Each path below is one point turned by a fixed rotation once a step. After each direction that follows a path, write how fast that rotation turns it, in deg/step (0 if it stays still).
Each turn is a multiple of 5 degrees from 10 to 175, or 0.
Each row of a path follows its step; steps can be skipped.

step 0: | -0.14 | +0.24 | -2.42 | +5.22 | +1.28 | +1.55 | -0.32 | -1.33 | +2.02 | -2.97 | -0.32 | +3.60 | -0.56 | +0.16 | +0.71 | +3.50 | +2.04 | +3.88 | +0.79 | -1.20 | -4.81 | +1.85 | +1.23 | +1.26 | +2.44 | -1.15 | +2.56 | +1.03 | +1.70 | -2.83 | +0.26 | +0.37 | +2.97 | -1.57 | +3.34 | -0.69 | -0.96 | -2.58 | -1.22 | -0.38 | +0.24 | -0.49 | +0.91 | -4.59 | -0.54 | -0.70 | -0.62 | -1.78 | +1.18 |
step 1: | -0.53 | +0.91 | -2.82 | -2.99 | +2.13 | -1.36 | +1.20 | +0.83 | +0.00 | -3.75 | -3.33 | -2.94 | -0.73 | -0.94 | +1.94 | -2.47 | -1.68 | -0.80 | -1.04 | +2.51 | -1.43 | +0.72 | -1.75 | -1.03 | +2.45 | +1.66 | -1.39 | -0.85 | +1.14 | -3.48 | -0.06 | -0.20 | -3.14 | -2.06 | -0.11 | +0.52 | -3.33 | -2.97 | -2.70 | -2.15 | +1.17 | -0.94 | +5.00 | -1.75 | +1.54 | +1.92 | -3.97 | -1.30 | -0.32 |
step 2: | -0.90 | -0.48 | -0.19 | -2.79 | -2.28 | -0.50 | +1.99 | +2.35 | -2.11 | -5.37 | +1.56 | +5.66 | -1.64 | -0.35 | -0.74 | -2.82 | -0.63 | +3.62 | -4.89 | +0.77 | +0.57 | -0.49 | +2.02 | -1.41 | +2.42 | -1.16 | +1.42 | +1.28 | -0.69 | +1.27 | +0.53 | -1.29 | -1.89 | +1.06 | -1.76 | +3.57 | -1.31 | +0.38 | +1.97 | -1.33 | +2.97 | +0.89 | +0.77 | -1.85 | -2.65 | -0.04 | +0.74 | +2.63 | +1.73 |
step 3: | -0.14 | +0.28 | +0.40 | -0.13 | +0.74 | -2.47 | -3.58 | +0.77 | +0.11 | -2.42 | +0.57 | +0.36 | +1.77 | -4.02 | +0.48 | -2.27 | +0.41 | +2.73 | -3.03 | +0.44 | -0.12 | +1.35 | +1.63 | +1.77 | +0.88 | +3.74 | +4.53 | +1.46 | +1.81 | -0.49 | -2.93 | +3.11 | +3.39 | +2.21 | -0.30 | -1.85 | +2.85 | -1.72 | -2.88 | -1.34 | +1.06 | +2.51 | +0.17 | +3.33 | -0.33 | -4.35 | -1.59 | -1.22 | -0.72 |
step 4: | -0.58 | +5.12 | +0.04 | -3.89 | +1.11 | -1.40 | +2.22 | +0.00 | +1.46 | +0.82 | -1.82 | -2.93 | +0.56 | +2.48 | -2.32 | -0.66 | +1.09 | -0.39 | -3.58 | +0.95 | -0.54 | -0.13 | -4.01 | +0.77 | +1.64 | +3.25 | +0.95 | +0.70 | -0.81 | +0.62 | -4.79 | -1.56 | +1.40 | +0.96 | +2.03 | +1.05 | -0.21 | +0.48 | -1.38 | +0.05 | +1.78 | -2.42 | -1.86 | +0.85 | -2.73 | +1.53 | +1.77 | -2.49 | +5.14 |
step 5: | -3.23 | -2.13 | +1.33 | -0.15 | -0.80 | +0.25 | -0.86 | +2.42 | +1.43 | -3.17 | +0.00 | -2.60 | +0.99 | +0.60 | +0.78 | -0.42 | +4.03 | -0.70 | +0.46 | +0.46 | +0.97 | -3.90 | -0.03 | +0.79 | -1.22 | -3.10 | +5.72 | +2.42 | -0.86 | +3.70 | -1.93 | -0.07 | -2.83 | -2.15 | -1.26 | +3.63 | +2.68 | +2.66 | -2.37 | +1.56 | -0.78 | +0.60 | +2.02 | +1.33 | +0.70 | +2.24 | +1.74 | +0.18 | +1.99 |
step 6: | -0.91 | -4.04 | +1.77 | -0.58 | -2.03 | +1.81 | -1.70 | -1.13 | +0.75 | +1.81 | -2.52 | +1.42 | +1.18 | +0.38 | +2.42 | +0.88 | -0.70 | +3.20 | -2.13 | -0.98 | +1.92 | -2.90 | -2.28 | +2.84 | -5.37 | +3.91 | -0.98 | +2.09 | -3.13 | +0.47 | -0.44 | +1.46 | +1.34 | +1.93 | -2.46 | +0.16 | +1.00 | -2.89 | -3.33 | +4.29 | +0.63 | -0.67 | -1.14 | -2.42 | +0.94 | -0.60 | -0.35 | -1.51 | +0.23 |
step 7: | +1.33 | -2.07 | +0.51 | +1.21 | -1.79 | +2.00 | +0.71 | -1.64 | +3.33 | +1.92 | +3.06 | -2.96 | -1.60 | +0.50 | -1.52 | -0.20 | +3.40 | +2.09 | +1.07 | +3.70 | -3.82 | -0.10 | -1.73 | +4.07 | +1.86 | +0.65 | +2.71 | -0.93 | +0.44 | +0.23 | +0.25 | -2.01 | +0.16 | -2.26 | -1.10 | -2.74 | -3.97 | -0.39 | -1.12 | +1.44 | +2.51 | -1.48 | -4.91 | -2.50 | +1.74 | +1.33 | -0.74 | +0.33 | +0.74 |
step 8: | -0.47 | -1.35 | +0.19 | +0.06 | -1.02 | +1.33 | -0.60 | -0.17 | -2.26 | -1.48 | -2.32 | -3.40 | -0.15 | +2.58 | +0.73 | -2.90 | -2.13 | +2.22 | +2.89 | +5.06 | -2.45 | -1.33 | +0.48 | -1.66 | -2.81 | -0.82 | -0.46 | -0.06 | +2.02 | -1.33 | +2.39 | -2.68 | -1.27 | -0.39 | -3.66 | +2.16 | -1.29 | -0.43 | +1.73 | +0.78 | -0.59 | +2.95 | +0.63 | +2.76 | +2.76 | +1.90 | +0.34 | -5.83 | +1.38 |
step 9: | +0.41 | -0.09 | -0.14 | -2.19 | -0.72 | -0.31 | +0.66 | -3.38 | +3.87 | -1.31 | +1.81 | +1.04 | -2.80 | +1.04 | -0.78 | +3.37 | -2.50 | +2.30 | -2.56 | +0.84 | -0.48 | +1.26 | +3.83 | +1.24 | -0.71 | -0.29 | -0.77 | +2.48 | -0.90 | -0.17 | +6.42 | -1.92 | +0.49 | -0.43 | -4.51 | +3.15 | +1.77 | -1.68 | +0.63 | +0.51 | +0.56 | -2.03 | +0.23 | +0.54 | -0.25 | -3.65 | +3.27 | -0.32 | -0.92 |
step 10: | +2.73 | +1.37 | +1.24 | -0.74 | +2.60 | +0.02 | -0.88 | +1.85 | -0.92 | -1.72 | +0.87 | -3.72 | +0.02 | -1.48 | +1.31 | +2.10 | +1.87 | +2.13 | -2.81 | +1.03 | -2.65 | +0.80 | +1.70 | +4.88 | -2.33 | -1.79 | -0.10 | +0.23 | +1.77 | -0.51 | +1.23 | +3.35 | +5.18 | -1.48 | +1.98 | -1.78 | -0.38 | -0.02 | +3.38 | -3.83 | +1.46 | -1.64 | +0.72 | -0.51 | +1.28 | +0.14 | -1.17 | -3.05 | -3.27 |
step 11: | -1.98 | +2.05 | -0.06 | -2.52 | -0.05 | -1.84 | +1.59 | -2.94 | -0.76 | -0.24 | -1.98 | -4.24 | +2.97 | -0.04 | -1.27 | +1.49 | -2.03 | +2.54 | -3.70 | +2.25 | +2.66 | +1.80 | +0.08 | -1.68 | +0.44 | -2.96 | -1.03 | +0.18 | +5.32 | +0.20 | +1.24 | +0.24 | -0.62 | +1.34 | +1.85 | -0.84 | -3.59 | +0.05 | -0.40 | +0.01 | -3.59 | -0.05 | +2.17 | -2.88 | -2.15 | +3.77 | +2.36 | -0.78 | +1.84 |
Speeds:
| +0.24 | +0.66 | +0.39 | +0.02 | +0.08 | -0.02 | +0.48 | -0.10 | +0.77 | +0.35 | -0.12 | -0.02 | +1.04 | +0.30 | +0.62 | -0.01 | +1.63 | -1.02 | +0.79 | +0.23 | +1.33 | -0.40 | +0.35 | -0.62 | +0.05 | -0.68 | +0.27 | +0.03 | -0.13 | -0.18 | -1.44 | +0.79 | +0.25 | +1.40 | -1.28 | +0.29 | -0.12 | -0.23 | -0.20 | +0.60 | +0.34 | +0.01 | -0.85 | -0.96 | -0.03 | +0.05 | +0.39 | -0.52 | -0.42 | => 45
| +0.61 | +0.54 | -0.29 | -0.57 | -2.03 | +0.19 | -0.35 | -0.56 | -0.70 | +0.14 | +0.38 | +0.55 | +0.43 | +0.07 | -0.13 | -0.64 | +0.69 | +0.45 | -0.26 | +1.25 | -0.25 | +0.36 | -0.93 | +0.52 | -0.15 | -0.44 | -0.03 | -0.49 | +0.03 | +1.01 | +0.32 | +1.21 | +0.91 | +0.55 | +0.65 | -0.06 | -0.08 | +0.28 | +0.02 | +0.58 | -0.99 | -0.21 | +0.23 | -0.36 | -0.15 | -0.90 | -1.00 | +0.54 | -0.75 | => 95
| +0.35 | +0.21 | +0.58 | +0.00 | -0.50 | -0.03 | +0.65 | -0.81 | +1.32 | -0.42 | +0.23 | +0.39 | -0.84 | -0.95 | -0.04 | -0.54 | +0.38 | +0.49 | +0.88 | -0.75 | +0.07 | +1.14 | +0.51 | +0.51 | +0.83 | -1.05 | +0.65 | +1.03 | -0.52 | -0.03 | +0.38 | -0.54 | +0.29 | -0.56 | +0.63 | +0.15 | -0.78 | +1.02 | -0.04 | +1.00 | +0.04 | +0.08 | -0.34 | -0.34 | -0.96 | -0.16 | +0.90 | +0.77 | +0.60 | => 155
| +0.48 | -1.03 | -0.22 | +0.09 | +0.02 | +0.03 | +0.00 | +0.34 | +0.13 | +1.13 | -0.89 | -0.48 | +0.40 | -0.37 | +1.07 | +0.22 | -0.71 | +0.66 | -0.65 | +0.77 | -0.61 | -0.43 | +0.46 | -0.50 | +0.76 | -0.10 | -0.37 | +0.86 | +0.45 | +0.76 | -1.17 | -1.39 | +0.84 | +0.52 | -0.08 | -0.59 | +0.02 | +1.36 | +0.11 | -0.36 | +0.28 | +0.42 | -0.06 | -0.70 | -0.01 | -0.54 | +0.08 | +0.96 | -0.86 | => 90
| +1.01 | +1.03 | +0.79 | -1.15 | -0.83 | -0.53 | -0.03 | -0.24 | -1.10 | -0.24 | +0.42 | +0.04 | -0.81 | -0.18 | +1.36 | -0.28 | -0.99 | -0.18 | +0.96 | -0.29 | -0.57 | -1.27 | +0.42 | +0.47 | -1.05 | +0.18 | -0.23 | +0.64 | -0.16 | -1.19 | -0.76 | -0.15 | -0.17 | +0.32 | +0.55 | -0.66 | +0.15 | +0.29 | -0.68 | -0.09 | -0.08 | +0.23 | +0.12 | -0.09 | -0.37 | +0.76 | +0.02 | -0.61 | -0.31 | => 160
| -1.52 | -0.83 | -0.27 | +0.09 | -0.51 | +0.15 | +0.35 | -0.24 | -0.18 | +0.18 | +0.65 | -0.19 | +0.81 | -0.64 | +0.72 | -0.62 | -0.44 | +0.17 | -0.48 | -0.41 | +0.77 | -0.03 | -0.97 | +0.36 | -0.16 | -0.50 | +0.65 | -0.03 | -0.51 | -0.46 | +0.31 | -0.64 | -0.66 | +0.05 | +0.55 | -0.61 | -1.03 | -1.25 | +0.40 | +0.17 | +0.75 | +0.50 | -0.07 | -1.02 | -0.40 | +1.12 | -0.54 | +0.26 | -1.49 | => 70
| +0.41 | -0.23 | +0.06 | +0.24 | +0.82 | +0.06 | +0.58 | +0.61 | -0.32 | -0.45 | -0.72 | +1.45 | +0.67 | +0.62 | -0.18 | +0.15 | +0.20 | +0.67 | +0.38 | +0.55 | -0.16 | -0.82 | -1.36 | +1.09 | +0.06 | +0.06 | -0.82 | +0.38 | -0.34 | -0.92 | -0.34 | -0.12 | +0.80 | +0.28 | +0.35 | +0.12 | -0.05 | -0.39 | +2.00 | +0.75 | -0.08 | +0.48 | +0.33 | +0.34 | -0.61 | +0.24 | +1.07 | +0.14 | +0.29 | => 175
| +0.46 | +0.24 | -1.74 | -0.66 | +0.07 | -0.52 | +0.53 | -0.04 | -0.57 | -0.33 | +0.24 | -0.79 | +1.08 | +0.65 | -0.16 | -1.21 | +0.28 | +0.44 | +0.76 | +0.35 | +0.57 | +0.42 | -0.25 | -0.18 | +0.65 | -0.30 | -0.99 | +1.21 | +0.42 | +0.46 | -0.08 | -0.16 | -0.98 | -1.17 | -0.05 | -0.04 | +0.65 | +0.68 | +0.20 | -0.09 | -0.37 | -0.20 | -0.55 | -0.24 | +0.40 | +1.44 | -0.24 | -0.27 | +0.45 | => 110
